In the rows, zero is written as 128.
The rows of Z fall into 3 groups, which share some directions, and each row is roughly a mix of its group's hidden directions.
Z (108 x 10):
[[169 109 159 141 121 143 107 148 166 141]
 [163  94 166 138 114 140 124 158 150 142]
 [ 65  99 119 140 128 154 131 129 124 136]
 [119 141 115  98  89  96 139 139 160 102]
 [112  91 150 122 181 107 118 119 115 118]
 [105 141 116 113  73 118 143 143 161 118]
 [159 131 121 149 103 147 129  82 114  95]
 [109 118 117  99  99 109 122 137 130  73]
 [ 90 125 132 155 119 170 160 103 125 140]
 [162 142 126 146 116 141 141  71 129 107]
 [117 100 170 143 153 134 138  84 111 131]
 [163 136 117 135  96 122 137  80 125  98]
 [132 131 125  89 140 117 126 168 114  81]
 [100 114 130 133 188 119 142 105 130 146]
 [140 139 102  79 139  92 129 153 108 121]
 [127  90 148 163  95 160 115 144 137 138]
 [164 138 118 146 101 146 131  83 114 100]
 [ 98 116 127 121 142 120 104 184 120 155]
 [116 126 130 150 115 146 145  69 139 157]
 [121 102 175 142 167 137 141 113 123 154]
 [ 92 119 143 117 168 130 123 171 136 153]
 [120  94 119 131 161 114 127 155 162 166]
 [134 148 116 124  63 132 122 157 123 138]
 [132 132 107  85 138  92 112 163 107 116]
 [126 134 119  91 131  88 119 176 126 108]
 [130 157 120  93 174  96 126 117 109 117]
 [102 107 155 156 138 174 139 107 110 138]
 [103 138 110  99  89 109 127 172 141 123]
 [ 97 111 152 163 111 165 152 111 143 128]
 [124 154 129  94 174 100 150 109 117 115]
 [126  79 142 149 160 110 125 126 158 151]
 [ 80 110 126 156 130 165 144 103 131 142]
 [171 142 114 128 103 140 138  94 106  95]
 [121 113 160 143 185 124 128  97 133 129]
 [105 125 159 169 122 170 155 127 129 140]
 [160 139 122 151 108 140 131  73 126 106]
 [ 96 128 129 114 150 115 107 183 139 148]
 [128  95 148 163  91 153 108 147 146 129]
 [127 175 141 123 100 132 129 128  87  97]
 [ 99 149  82 113 138 109 137 106 106 101]
 [123 157  99  96 168  99 132 107 113 129]
 [137  88 142 143 169 119 119 128 166 149]
 [110 100 152 161 115 175 138 106 124 135]
 [139  78 150 126 167 140 127 134 148 152]
 [179 146 139 112 119  97 108 157 126 112]
 [138 166  88 111  87 144 121 146 133 125]
 [131 103 138 159 164 148 104  99 100 142]
 [132  97 128 123 192 123 122 128 154 130]
 [117 155  86  91 141 131 121 128 105  96]
 [105 131 123 116 154 123 106 182 122 159]
 [131 150 103 121  65 138 138 146 119 132]
 [160  97 161 152 121 134 121 145 165 148]
 [122 143 159 142  91 154 157 109  98 141]
 [127 151 112  85 165 102 137 114  99 119]
 [ 98 145  83 101 131 111 113 115 102 105]
 [148 114 141 138 104 131 112 171 160 164]
 [126 158 135 113  81 154 139 134  88 124]
 [120  95 159 162 120 167 126  98 135 128]
 [111 107 153 170 137 163 146 113 147 149]
 [133  88 139 154 159 129 145  98 161 141]
 [126  95 137 166  94 162 121 143 144 147]
 [ 89 121 109 135 132 151 153  77 136 132]
 [107 131 121 115  77 113 140 140 162  99]
 [112 106 148 140 177 118 120  84 128 127]
 [129 162 107  93 166  99 135 111 110 123]
 [120  97 159 138 175 133 135  91 127 137]
 [143 141 134 152 154 165 137  98 114 169]
 [120 142 116  98 146 100  99 168 133  98]
 [133 139 132 170 114 155 134  86 143 157]
 [121  95 146 168 120 171 125 104 133 145]
 [114 127 161 166 144 156 141  86 141 129]
 [ 99 160  98 112 133 109 131 111  93  98]
 [138 155 109  92 133  90 116 163 110 116]
 [142 158  90 106  95 144 134 166 132 125]
 [132 105 114 132 168 100 111 156 167 136]
 [136 133 112  90 140 102 109 159 113  87]
 [136 127 129 152 171 152 104  95 102 146]
 [138 147 156 134  77 153 119 105 104 119]
 [131 125 124  98 147 114 113 181 108  97]
 [ 73  97 130 151 132 160 123 133 120 141]
 [101 175  92 120 157 115 136 114 118 114]
 [157 124 136 151 172 147 117 111  95 152]
 [ 84 115 134 112 149 118 112 177 137 140]
 [133 125 134 165 124 144 136  72 138 157]
 [109 134 106 115  69 123 123 162 132 117]
 [ 98 109 141 127 157 124 104 181 129 138]
 [ 99 157  88 126 121 114 150  99 104 109]
 [135 155  90  99  96 128 114 157 118 103]
 [139 133 130  99 162 115 115 172 118  92]
 [140 135 112  86 136 101 117 167 108 100]
 [133 122 124  96 148 100 109 172 109  98]
 [141 160  90 111  86 133 128 147 122 102]
 [ 84  92 107 114 144 146 143  96 119 136]
 [130 125 136 167 124 149 137  84 137 169]
 [162 164 129 121 131  92 122 171 139 128]
 [145  86 130 133 167 142 138 126 168 147]
 [133 162 108 126  69 136 141 147 116 121]
 [136 110 148 161 167 147 127  98 115 160]
 [ 85 154 119 143 149 147 160  96 123 139]
 [149 124 157 112 155  93  93 149 127 102]
 [116 114 160 171 122 164 137  97 145 129]
 [157 123 138 155 156 138 134  80 113 154]
 [159 134 127  91 135  84 114 159 127 110]
 [127  97 137 168  93 159 117 133 153 142]
 [151 152 104  93 127  81 120 135 142 108]
 [109 131 136 152 121 156 164  82 150 130]
 [117 120 125 158 106 160 136  85 119 163]
 [147 106 138  98 124 100  96 168 124 104]]

Here is one row of each group, with its name. Which group are the others in?
[100 126 122  98  96 117 129 170 140  96] | <91>
[101 121 156 158 116 163 157  99 142 118] | <122>
[152  92 165 131 125 149 121 152 147 161] | <45>

[124 155 155 141  73 140 122 115 103 140] | <45>
[162 136 128 145 103 152 151  81 120 111] | <91>
[153 106 180 158 127 125 140 149 144 142] | <45>
[ 92 126 132 114 150 107 120 166 151 165] | <91>
[ 92 126 106 130 123 152 166  85 136 135] | <122>
[139 112  90 125 155 118 134 159 174 137] | <45>
[ 87 137  92 132 145 149 137 116 100 159] | <122>
[ 91 134  88 104 148 113 142 116  95 113] | <45>
[122 104 147 166  89 161 126 151 144 135] | <122>
[127 160 107  91 116  92 144 155 131 105] | <122>
